In the data rows, the value 128 means zero.
Here are some numbered points:
[134 152 119  58  75 115 106 123 124 155 197  90 117  98 158 124 158 139
 140 166 129 134 161  75 129  91  96 151 169  81 144  66 123 132 148  95
  98  47 182 157  94 145  97  58  75 141 176 150 119 175 106 155 114 118
 125  51  97 171 106 133  98  81] 0
[191 101 145 159 149 168 114 125 125 106 117 149  97 188 141 173 150 118
  85 157 104 193 123 149  87 118  94  73 109 130  76 174 137  66 106  76
 144 185  84  83 148 143  85 129 145  77 150 108 224 141 106  98 120 124
 222 145 173  57 164 175  86 153] 1
[137 152 144 138 100 121 162 132 107  88 127  79 129 143 138 157 145  91
 101 145 147 149 122 112 113 160 122 113 123 136 127 147  87 163 121 134
 123 108  79 126 130 137 130 163  87 112 137 149 117 144 121  97 131  97
 150 143  76 154 112 133 131 132] 2
[153 157 109  54 147 109  88  92 128 119 132  83 134  59 116 160 175 104
 179 135  90 151 186 139 125 116  92 172 177 141 148 118  92 126 150 110
  71  77 122 169 121 130  96 103 110 172 131 125 108 149 104 174 143  90
 117  71 101 148  80 103  97  90] 3
[ 98  99 123 139 154 132 127 128 159 133 130 186 130  89  92 133  81 150
 128 111 136  89 110 106 138 110 107 130 114 188 114 110 139 113 136 154
 144 106 163 114 117 157 114  85 148 173 135 125 112 110 106 112 122 130
  90 145 128 114 101 151 146 144] 4
[ 89 127  97 154 131 156 135 132 132  97 146 110 117 167 138 150  90 138
 101 138 155 132 177 156 137 152 132 125 140 129 127 120  76 146 133 124
 167 156 135  99 147 137 142 120 130  93 120 101 126 119 112 131 112 109
 158 112  88 127 160 109 130 142] 5
[119 118 133  96 161 123 127 127 129 168 130 143 164 110  92 109  93 126
 138 130 136 108 144 117 118 110 118 130 138 154 157 110 184 113 109 111
 100  85 163 170 125 115 115 140 140 130 135 127 102  91 127 168 111 166
 134 101 160 124  89 186 146  88] 6
[217 218  38  82  29  55  38  61  85 155 189  79  50  60 176 112 212 165
 169 218  84 131 213  60 140  54  61 191 255  81 194  53 111 169 212  78
  86  67 149 136  40 116 125  56 111 151 247 128 124 246  85 181  20 136
 132  70 120 150  95  87  99  86] 7
[ 98  87 157  96 106 112 162 162 160 168 130 179 157  89 147  90  93 117
 172 147 105  77 109 117 173 122 127 111 114 164 123 158 176 113 109 147
 144 133 127 162 135 124 162 132 128 173 111 127  93 100 161 160 131 142
 126 101 160 140 101 152 146  88] 8
[102 114 138 104 142 129 117 177 147 138 145  94 107 153 126 104 125 120
 132 123 141 103 117 133 125 137 177 153 135 108 132 162 103 100  96 135
 128 115 166 140 120 126  88  93 122 133 124  83 119 131 177 155 128 109
 116 128 139 147 118  94  77 144] 9
[109 147 144  95 121 136 128 132 140 141  97 185 131 100 139  76 133 102
 135 129 120  76  95 100 171 116 148 155 143 132 114 144 182 157 130 145
 118 132 125 143 111 148 134  84 126 147  97 133  91 131 100 131 169 156
  77 143 139 123 119 160 162 118] 10
[132 139 145 107 138 164 117 149 146 156 137 148 120 103 143  94  98  80
 133 102 137 129 127 165 114 152 149 155  91 119 103 155 162 157 151 105
 103 143 123 166 128 126 130 118 134 114 107  90  85 106 149 129 120 107
 103 139 127 141  92 147 131 112] 11
[154  99 103 132 137 123 154 119 140 159 130 161 140  89 104  89 101 150
 164 111 153 124 101 162 138 122 163 147 131 144 114 110 127 113 109 146
 109  97 170 145 105 121 170 106 174 148 127 113  81 126 107 167 166 163
  78 110 159 148 137 185 127 100] 12
[110  99 151 139 162 159 162 163 159 143 137 185 121 101 104 125 136 157
 128 147 136 124 120 118 165 131 128 155  83 188 150 122 182 122 119 146
 101  98 170 114 161 112 145 140 182 148  92 124 102 100 107 112 122 120
 109  89 183 140 137 150 146 119] 13
[130 134 134 140 119 142 127 163 183 142 113 150 157 137 148  89 128 132
 147 112 161  77 110 128 173 142 155 147 104 153 123 121 147 102 109 119
 136 133 162 114 137 130 170 140 147 129 127 167 102 126 138 142 166 119
  78 101 175 140 120 160 146  89] 14
[129 147 164 128 124 137 146 134 143 132 111  90 157  78 157 152 117  87
 127 157 123 159 149 124 148 137 113 132 100 124 145 125  99 126 129  86
  98 129 135 169 142  86 106 121 118 172 106  86 156 105 133 159 136 129
 161 125  88 153  99  90 132  77] 15
[111 117 104 140 155 142 106 139 157 167 130 177 157 120 148 125  92 147
 136 100 118  98 110 107 165 143 108 120  83 179 102 157 147 102 120 129
 101 117 135 145 162 146 162 116 156 172  79 158 136  90 139 142 141 117
 126 110 174 148  90 184 146 101] 16
[ 80 163  76 186  37  91 144  37  41  59 190  75 159 191  74 147 174 255
  63  73  55 115 189  56  55  60  46 147 149  58 158  90  96 168 162 246
 148 188  52  78  71 255 135 163  61  54 137 232 131 180  37  40  90 228
 164 184  97 149 157  55 157 136] 17
Which three points above are nearest to each new point by angle? Their numbers follow each, nearest first.
[106 154 160 160 188 113 121 189 109 132 121 102  92 130 135 133 148 131
 170 126 132 132  72 145 117 158 154  96 114 123  99 100  87 134  72 133
 129 126 135 134 162 121  77 169  87 147 111  98 105 146 154 132 113 137
 124 130 135  90 118 145  77 148] ~ 9 2 1
[145 127  97 128 100 148 126 113 107  88 163  91 147 112  95 157 121 138
  92 111 111 113 153 156 103 125 122 168 104  93 163  99  76 163 152 151
 159 108 100 126  99 144 185 108 123  82 137 156 161 143 156  88 121  97
 115 133  76 161 112  78 151 142] ~ 17 2 5
[130 120 142 150 124 137 106 156 151 104  96 145 100 179 140 115 157  92
 108 131 154 114  92 124 110 184 125 132 135 155 110 160 116  79 118 120
 171 151 119 162 144 100  92 167 115 109 122 102 118 156 146 152 153 125
 137 171  95  91 155 128 103 123] ~ 1 9 2
[117 134  84 175 115  77 175  80 106  52 126  61 142 180 111 110 162 191
  77  63  87 157 163  98  89 119  99 145 109 118 139 131 105 147 163 161
 136 176  76 110 114 155 145 176  88  79 154 177 134 153 123 100  88 163
 111 156  70 138 172  81 134 179] ~ 17 2 5
[129  87 114 139 153 132 127 107 149 112 113 131 164 137 147 133 136 159
 164 111 160  98  89 118 149 131 137  99 138 154 157 131 159 132 119  99
  89 133 115 135 160 158 126 140 148 149 111 115  81  91 127 143 142 110
 126 101 184 124 145 142 136 144] ~ 16 13 14
[ 92 123 163 127 136 154 134 184 142 168 111 120 110 141  97 114 153 124
 164 113 183 122 125 191 173 161 157 104 155 103 133 118 107 106 100 132
 151 117 171 135 147  87  98 116  85 139 125  87 117 134 167 143 119  95
 158 120  98 124 132 136  98 175] ~ 9 5 11
[ 79 134 114 113 135 148 175 135  89  97 151  70 122 165 128 127 109 139
 101 127  98 126 148 135  83 112 135 118 130 104 151 138  88 167 174 148
 117 145 100  68 133 107 179 169 122  71 127 149 121 150 143  78  91 135
 119 130  89 111 118  91 132 117] ~ 17 5 2
